X: 4 groups of rows, each row roughly a mix of its group's hidden directions:
X (92 x 10):
[[  0  15 -28   9   8  -2  -8  15 -13  -6]
 [ 11 -18   4 -21  14   9  10   1  20   2]
 [  1  -2  28  17   8   3  -6 -10 -18   2]
 [ -7  17  -7 -12 -21   0  17  -6  12 -14]
 [  5   2 -21  -8  22  -6   4  18   0  16]
 [  9 -11  12   8  19  -1 -21   8 -12  15]
 [  6 -27  21  -1   7   4  -7 -10   3  14]
 [ 13  -1   9  -9  18  -6 -20  14  -3  18]
 [ 16  -6 -26   1  14  -3  -9  15   9   8]
 [  6   3  20  -8  26  16  -2   2  -7 -10]
 [ 12 -14 -14  12  25  -2 -14   3  -4  -9]
 [  9 -23  12   0  22  -1 -15   0 -11   5]
 [  1  11  17  19 -10   9   3 -14 -15 -15]
 [-10  21 -15  -4 -22  -2  15  -2   8 -10]
 [ -5  15  27   1 -11   0  -9 -11 -13 -13]
 [ -9 -22 -14  -7 -15  -7   5  -7   9  20]
 [  3   0  13 -18  -4  19  14  -8  22  -3]
 [  6 -15  -9  19  20 -14 -10   8 -11   4]
 [  6  11  18  14   4  18  -3  -7 -11 -20]
 [ 14 -17   0 -14  20   0  -7  12   7  18]
 [  7   6 -22  -4  12 -15 -11  18  -3  15]
 [-16   6 -19 -10 -24  -2  -3  -1  -5  16]
 [  6  28 -19  -5  11  -2   3  17  -3  -2]
 [ -4  31  -7  -1 -17  -2   8   3 -15   0]
 [ -2   3  -1 -21  18 -18  -5  19   6  11]
 [  7 -22  20   8  17   8 -11  -3  -6   7]
 [-11 -19  -4 -18  -2 -16  -2   3   9  21]
 [  0  23   9  -2 -19  16  14  -7   3 -10]
 [ 13  25 -10  14  20   5  -9   3   5   3]
 [-16 -12   8 -21 -10 -15  -2  -2   5  19]
 [ -2  -5  32  11   2   6  -3 -16 -11   3]
 [-10  -2 -22 -15  10  -6  -2  19   8  16]
 [ -1 -23  26   3  -7   0  -4 -18   7  -4]
 [ -1 -19 -17  10 -19 -13   8  -6  14  10]
 [ -1  22   5  20  -5   2   3  -2 -20 -17]
 [  1  29 -16 -12  -3 -10   4   6  13  -4]
 [ 10 -23  15   0  25   3 -11  -2  -5   3]
 [  3 -26   3 -15   1  12  18  -8  12  -8]
 [ -8 -10 -23 -15  -8  -9   6   3   8  22]
 [ -5  -4 -24 -14  -5 -14   5   9   9  20]
 [  2 -28  23   8   4  -4  -2 -10   9  -3]
 [ -7  22 -13   8  -7  -7   6  11 -18 -17]
 [ -8  -2  -1  17 -32  -2  -5 -14  -3  -2]
 [  3 -14  18  21 -11   8  -1 -18  -1 -13]
 [  0 -23   6 -11  16  -7  -9   5   6  22]
 [-13  11  -9  26 -20   9   8   1   3   7]
 [-14  -1  -7  13  -8 -21  -7  13 -16  15]
 [ -5  22  17   6  -1   2   3 -16   4 -23]
 [ -8  20 -25   2 -14  -5  14   3  11  -4]
 [  5  10 -31   7 -10 -12  10   8   9   4]
 [  5  10  10  22 -13   9  -2 -12 -10 -21]
 [  7   5   9   8 -15  19   6 -23  10 -13]
 [ -2  11  -2  -2 -14  16  15   6  26  12]
 [ -8  21 -22 -14   6  -9   3  14  11   4]
 [ -7  27 -17   5  -5  -6   6  11 -11 -14]
 [-16   0 -15   0  -3 -21  -8  16 -10  17]
 [-14  23  10   8   4  -9   2   6 -24  -6]
 [ -9 -27  13   1 -13   9  -1 -19  -1   6]
 [ -3 -16  25   7 -13  -9  -7 -19  -5  -2]
 [ 11  12 -29   7   2  -9  12  12   9   1]
 [ 18   3  11  25   5  15  -7 -14  -5  -6]
 [  1  10 -28 -10   9  -8  -1  17  12   5]
 [-14  21   6   8   1 -10   3   9 -26  -8]
 [ -9   4  -5  -1 -16  11  23 -10  17 -13]
 [  1   5  30   3  12  11 -10  -3 -10 -15]
 [  4  30 -12  10  -8   8   5   4 -12 -13]
 [ -4  31  -9   3 -16   0   3   3 -16  -6]
 [ -3 -15   7  19 -23   6   0 -19   0  -4]
 [ -9   3  18  -2 -27  15  11  -9   4  -6]
 [  3  22 -23 -16   8   4   7  14  -1   5]
 [  2  29  -6   5 -13  14   4  -3  -6 -18]
 [  1 -21  23  -6  -4  -9  -7 -21  -1   0]
 [ -3 -11 -24 -20  -5  -8   4  13  15   4]
 [  9   6  -6  14  23  -9 -13  15 -16   7]
 [-10  15 -20   4 -22 -13  -1   6 -14   2]
 [ -3  27 -19   1 -13  15   2   0 -13  -2]
 [  2 -18  28  -7  -4   2   5 -16  12   4]
 [  8 -18  11  -7  -2  13  -2 -18  23   9]
 [  1  20   3  13 -15  12   8 -13  -3 -20]
 [-10   1  24  13 -21   9  -4  -9 -14  -3]
 [  9  25 -20  -3  12  -3   5  17   0  -4]
 [  0 -13  24 -10 -11  -5  -6 -24  -1  -5]
 [ -1  14  -3  -9  -8  10  20  -3  27  -6]
 [ -4   2 -29   2  16  -3  -7  21   0   4]
 [-10   5  -2  -4 -18  -3  13 -16  -5 -26]
 [ -4 -18 -10 -20   8 -12  -3  14  10  16]
 [  6 -15  -3 -14  21   6   8   8  20  12]
 [  4 -27  -3   9  18 -12 -18  -1  -4  -2]
 [ -3  22 -21  -6   3  -3   9  19  -5  12]
 [ -4 -31   3 -10   2 -11   3  -4  13  16]
 [  4 -22  23 -10   9   6   0 -14  -4 -14]
 [ -2 -15  25   4   4  12   4 -18  -1 -16]]
the three rows of each list that fit no group, in list order (the others fit one group, some only roughly):
  * Q_872: [ -3  29 -11  -5  -8  19   3   6 -11   6]
  * Q_883: [ -5  20 -31  12  -8   4   2   3  -5  -4]
  * Q_282: [ 11 -16  -2   0  21  -9 -17   9 -11  15]
  * Q_919: [  4 -29  21   2   6  -7  -4 -13   6   5]
  * Q_799: [-10  21 -20   8 -16 -11   6  -3  -7 -12]
  * Q_172: [ -8  18  11   7 -14 -23 -15   6  -3 -10]
  * Q_721: [ 14  14  -3  11   0  20  -2  -9  -2 -25]
  * Q_499: [ -1 -21  30   5   5   5  -7 -11  -2  -6]
  * Q_318: [ -5  -8  -8  16 -29   8   2 -17  -4   2]
  * Q_788: [  1  -3 -19 -18  23  -9  -5  12  -3  13]
  * Q_491: [  4   7 -32   9   7  -4  -2  18   5   4]
	Q_872, Q_883, Q_491
  * Q_81: [ 11  16  15  13   5  13   1  -9 -18 -15]
  * Q_632: [ -6 -17  27  -4 -14   2   0 -17   8  -1]
  * Q_131: [ 19  11 -20   7  17   6  15   8   4  -8]
  * Q_433: [ -3 -17  23  -5 -12  11   4 -20   8   2]
  * Q_151: [ -6 -11  -3  16 -23   6  10 -21   4  -6]
  * Q_886: [  4  -9  20  10 -17  10  -4 -22   4 -10]
  * Q_655: [ -9   6  19   3 -15   5   5 -19  -6 -22]
  * Q_355: [  9 -23  21  -1  10   8   4 -10  17   0]
  * Q_870: [  3   4   9  22 -13  17   1 -15  -7 -18]
  * Q_408: [  5 -10  21  13  16   1 -20  -1 -14   6]
	Q_81, Q_151, Q_886
  * Q_930: [-10 -22  30   5  -2  -4  -4  -9  -4  -1]
  * Q_167: [  6 -15  -7 -21  23  -3   1   5  12  14]
  * Q_492: [  7   3  14  26   0   4  -5  -7 -23  -9]
  * Q_18: [ 14 -12   7 -15  29  -3  -3  -3   9  -7]
  * Q_291: [  4  24 -25   6  -7   2   5   6   2 -16]
  * Q_517: [ -9 -17  30  -2  -8   4   2 -15  -6   5]
  * Q_327: [  9  15  11  11 -10  21  11  -9   3 -19]
  * Q_424: [ -3   9 -29 -14  11  -5  -6  15  -3   9]
  * Q_865: [ -5  11  -3  -4  19 -13  -3  17 -21  14]
  * Q_946: [  7  -4 -25 -14  -5  -7   8   9  22   8]
  * Q_898: [  0 -17  21   9   4   2 -12 -10 -23  -6]
  * Q_162: [  0 -10 -14 -16  20 -11   0  12   4  19]
  * Q_273: [ -5   3   4  11 -19  24   0 -17 -14  -7]
  * Q_999: [  1   7 -31   8   9 -11  -2  15   1  13]
	Q_930, Q_865, Q_946
  * Q_237: [  2  22 -20  12   5  -6  -1  15 -14 -12]
  * Q_540: [ -6  21 -12   2  -9   4  12  -5  -3 -27]
  * Q_588: [  5  24 -21   8   1  -4  -3   8 -19  -8]
  * Q_179: [-11  20 -17  10 -23  -5   0   9  -5   8]
  * Q_803: [  2  16 -33   0  -9  -1  10   7   2   6]
  * Q_818: [  2  -4   3  28 -21   2   2 -14   1 -13]
  * Q_966: [ -2  17   9   9 -13   9  10 -16   5 -23]
  * Q_577: [ -6  22 -20  11  -9 -16  -8   8 -12   3]
  * Q_231: [ 13 -10  -1  -5  28 -10 -16   9  -4  10]
  * Q_496: [ 13   6 -17  -2  24   9  12  16   8   6]
  * Q_138: [ -4  28   8  15  -7   6   5  -8 -12 -15]
  * Q_979: [  4 -10  18  11 -17   1  -3 -26   4  -7]
  * Q_706: [  1 -33   8  -8   7  -6  -6   4  -3  17]
  * Q_118: [  4   1 -26  -1   3 -14  -7  17  -5  18]
	Q_540, Q_966, Q_979
  * Q_893: [ 14  -2   4 -16  23   1  -5  12  17  12]
  * Q_217: [  5   2  22  15 -15  11   3 -17   0 -16]
  * Q_158: [ -1 -21  10  -5  18 -10 -11   9  -7  20]
  * Q_935: [ -4  -1  29   2  -4   5  -3 -17 -10 -18]
  * Q_623: [ -9 -19  -5   0 -10  18  10 -18  10 -14]
  * Q_580: [  3  -7   4   5  14  15  14 -11  25 -12]
  * Q_741: [-10  30  -3  -6 -10  -4 -14  11 -12  -3]
  * Q_353: [  2 -26  25  -3  15  -1  -3  -6   7   0]
  * Q_115: [ -2  15 -28   2   2 -14 -10  18  -6   0]
  * Q_647: [ -7  28 -18  -7  -3  -5   5  13 -10  -9]
	Q_623, Q_115, Q_647
  * Q_739: [ -9  -7 -24 -15  11  -9  -9  15   7   9]
  * Q_349: [ -6 -22   3 -26  -9   5   3  -9  15  -1]
  * Q_697: [ 12  -6  13   8  15  24   8 -10  -4 -15]
  * Q_833: [  4  27   7  -3 -14   9   7 -11 -12 -14]
  * Q_566: [  2  23  -3 -13  21  12   0  13 -13   0]
  * Q_35: [ -5   2  15  12 -22  10   6 -21 -10  -7]
  * Q_662: [  2  20  12  13   2   9  -5  -3 -23 -16]
  * Q_242: [ -3  -3   3  -1 -26  10  13 -16   5 -20]
  * Q_338: [ -1  21 -20   7 -14   1   7   5  -7 -21]
  * Q_645: [  2 -16  26  -3  10   4  -7 -12   7  17]
  * Q_936: [ -1   0  26   4 -20   6   4 -19   0 -10]
  * Q_846: [-10  18 -19   0 -20 -14   2  -1 -11 -10]
  * Q_269: [  1  -6 -22  -6  22  -4  -1  19   8  12]
  * Q_911: [ -2 -13 -15  -8  14 -17  -6  22  -5  13]
	Q_349, Q_35, Q_662
  * Q_351: [  3   5   4  16 -11   1 -14 -15 -16 -23]
  * Q_640: [ -2  14 -16 -13 -13   2  20  -1  20  -7]
  * Q_748: [  7   0  32   9  10  10  -4  -8 -14  -5]
  * Q_434: [  1  -3 -10 -17  13 -21   2  15  12  15]
  * Q_462: [  1 -27  20  -9  17  -5  -3  -2   8   5]
  * Q_337: [-11 -20   8  -7  18 -15 -12  11  -6  12]
  * Q_670: [  8  -4  18  24   4   5  -7  -7 -22  -6]
  * Q_700: [ -6 -30  19  -1  11  -6  -4  -5  -3  11]
  * Q_126: [ -6   3  20  -5 -27   4   3 -19   4  -7]
  * Q_352: [  0  -5 -13 -19  14 -16   3  15  10  16]
  * Q_93: [ 23   7   9  13   8  13   6 -13  -6 -18]
  * Q_533: [-11  -1  -7 -18  -1 -22 -10  13   5  19]
  * Q_62: [ 11   8  16  17   8  16   3  -6  -7 -22]
	Q_748, Q_337, Q_700
  * Q_845: [-10  14  21   2 -18   7   4 -15  -4 -17]
  * Q_949: [-20  12   2   9 -22  -8   3   3 -21   3]
  * Q_875: [ -2 -22  22 -13  -5  -3   0 -17  11   6]
  * Q_675: [-13 -11   4  10 -20  17  19 -10   5  -6]
  * Q_948: [ -4   0  28   6   0   6  -4 -16 -13 -17]
  * Q_125: [ -8  -5 -23   2  12 -11  -3  23   0  15]
  * Q_698: [ 16 -15  24   8  16   7 -10  -1   1 -10]
  * Q_185: [ 11 -12  -2   8  24  -7 -15  12  -8  15]
  * Q_209: [  3  13 -32   6 -14   2  12   3   3   3]
  * Q_596: [ -6  -3  25   0 -22   1   2 -19   1  -7]
  * Q_745: [ -3  18 -28 -10   0  -6   5  16   7  -6]
  * Q_159: [ -1  19  12   9 -25  10   6 -11  -5 -13]
  * Q_537: [ -1 -27  21   4   0   2  -6 -11  -8  16]
	Q_949, Q_698, Q_537
  * Q_815: [  1  10  20   7 -22  11   6 -16  -2 -14]
  * Q_33: [ -8  13  20   9 -15   5 -14  -7 -15 -12]
  * Q_819: [ 12  16  18   2  -9  16  15 -14  -1 -11]
  * Q_758: [ 17  14 -25  16  -1   4  -1   6  -2 -15]
  * Q_585: [  1  11 -13  -3 -22  11  12  -8  13 -18]
  * Q_91: [-10  16  12  12  -6  -5   2   1 -21 -22]
  * Q_527: [  2   2 -13   1   4 -18  -9  17 -18  20]
  * Q_880: [  2 -21  23   3 -11  11   2 -20   1   1]
  * Q_908: [-12   4 -26  -8 -13 -14   9  12   8   9]
  * Q_476: [-11  -8  18   6 -23   9   5 -14 -13 -10]
  * Q_784: [ -4 -23  27   7  -8  -6  -1 -12   4   5]
  * Q_472: [  7  -7  21  -3  18  23   3  -9  -6 -10]
  * Q_521: [  0  11 -25  -1  15  -6   2  22  -6  10]
  * Q_593: [-18  -5   8  -9 -16 -15   5   6   4  23]
  * Q_389: [  8  15 -23  -8  16 -18  -5  10   4   0]
	Q_91, Q_527, Q_908
  * Q_592: [ -8  20 -23  -8   4 -13   3  20  -2  -2]
  * Q_701: [  4 -26  16 -10  20  -6   1   0  11   5]
  * Q_609: [ 20   6   5  12   8  13  -1 -15  -6 -23]
  * Q_218: [  3  25  23   7  -9   3   4  -7 -10 -12]
  * Q_942: [-10 -14 -14 -12 -12 -19   0   3  12  19]
  * Q_529: [ 16  -8 -16  -6  27  12  -5   2   8  -8]
  * Q_331: [ -2  24 -23   5 -13  -1  13   4  -1 -13]
  * Q_993: [  3  -8   9  21 -17  14   4 -19  -2 -12]
  * Q_631: [ -8  26 -17  -5 -19 -12   5   2  -2  -6]
  * Q_657: [ -9  10 -26  -1   3 -11  -7  20 -10  10]
  * Q_754: [ -2  24 -17 -15  11  -6   7  17   1   4]
  * Q_251: [  3 -15  27  14   3   4  -6 -10 -17   0]
	Q_218, Q_331, Q_754
  * Q_800: [-17   6  -7 -18  -9 -10   7  14   5  23]
  * Q_707: [ 9 18 -9 -3 28 -7 -8 15  2  0]
  * Q_65: [-14  10 -15 -10 -22  -6  14   7  -2 -16]
  * Q_561: [  3 -31   9   6  17  -4  -5   1  11   7]
  * Q_821: [ -4 -34  14   1   3   4   0  -7  14   3]
  * Q_198: [ -5  12  25  17  -8   5 -14  -3 -15   3]
  * Q_934: [ 10 -20  25  11   6  -8   5 -11  -1   8]
  * Q_317: [-13 -16  28  -2  -8  -3   3  -9 -14   0]
  * Q_686: [ -9   2  12  -1 -27   2  10 -18   7 -13]
  * Q_415: [  3  -6  17  10   0  27   3 -16 -10 -10]
	Q_707, Q_821, Q_686
  * Q_13: [ -1  22 -10  11  16 -10  -5  16 -16  -1]
  * Q_54: [ 11  -9 -21  -8  15  -3  -8  11  17  14]
  * Q_281: [ -1 -13  31  -6  17  -7 -10   1   2  -2]
  * Q_826: [-12 -24   0 -22   3   1   1  -2   3  21]
  * Q_364: [  3 -24  22  -6  -4  -1  -2 -11  19   4]
  * Q_927: [-11   6  -7 -10 -28   3  19  -6   4 -10]
  * Q_182: [  8   8  10   0  -7  25   7 -12  12 -19]
  * Q_254: [ -3 -18  23   4  12  -7  -8   1 -19  12]
  * Q_485: [  7  -6  24  13  -9   9   2 -19   2 -16]
  * Q_449: [  0 -32   6 -10  -1   7  -6 -13   8  14]
  * Q_384: [ -9  12  25   6 -20  16   5  -8   6  -2]
  * Q_97: [  7 -15   9  17   8  -3 -14  -1 -25   7]
	Q_364, Q_449, Q_97
  * Q_901: [  3   8 -34   2   5  -6  -1  17   8   3]
  * Q_385: [ -1  25   6   1 -23  10   5 -10  -7 -14]
  * Q_43: [-11  27 -15  10 -20  -5   5   4   2   1]
  * Q_375: [  4  24 -23   9  -1  -3   3  13  -8 -13]
  * Q_256: [  8  -7  26  13  -8   9   4 -18   3 -13]
  * Q_679: [ 14 -14  17  20  10   1   2  -7   8 -19]
  * Q_321: [-10  -1   1 -16 -19  -3  15  -4  25   3]
  * Q_187: [  9 -19  -9  -7  18  -8 -11  14   5  18]
  * Q_406: [  7  -7 -27  -8   2 -17   3   8  12  16]
  * Q_94: [  2   6  19  17 -18  15   6 -11   4 -15]
  * Q_80: [ 15 -11  -5  12  22  -6 -15  12  -9  11]
	Q_901, Q_321, Q_406
  * Q_458: [ 10   9 -12 -16  14  -4   4  12  24  11]
  * Q_822: [  4   8   9  16  -7  23   1 -13 -13 -16]
  * Q_306: [  4  20 -17   3   3  21   3   9   7 -17]
  * Q_595: [  8 -15  16   5  23  -4 -18  -5 -14  -1]
  * Q_245: [ -2  -2  -1 -27  22  -5  -2  13   3  14]
  * Q_102: [ 10 -19  25 -11  14  11  -4  -5   7   2]
  * Q_544: [  3  -3  22  26 -11   5   1 -11  -7 -12]
  * Q_308: [  2  -9  30   3   8   1 -12 -12 -14 -10]
  * Q_284: [  9 -28   6  -2  18   8  -3   6   5  16]
  * Q_992: [  1 -19  30  10  -6  -1   3 -14   3   1]
  * Q_973: [ -7  19 -17 -20   5  -5  15  13   1  10]
  * Q_717: [  5   3 -16 -15   4   5  -1  -1  31  11]
  * Q_600: [  0   7 -35   1 -10  -4   5  13  -1  -6]
  * Q_238: [  3  21 -27   1   7  -7  -1  18   1  -3]
  * Q_562: [-11 -20   3  -6 -10 -23  -1  -7   6  18]
	Q_973, Q_600, Q_562
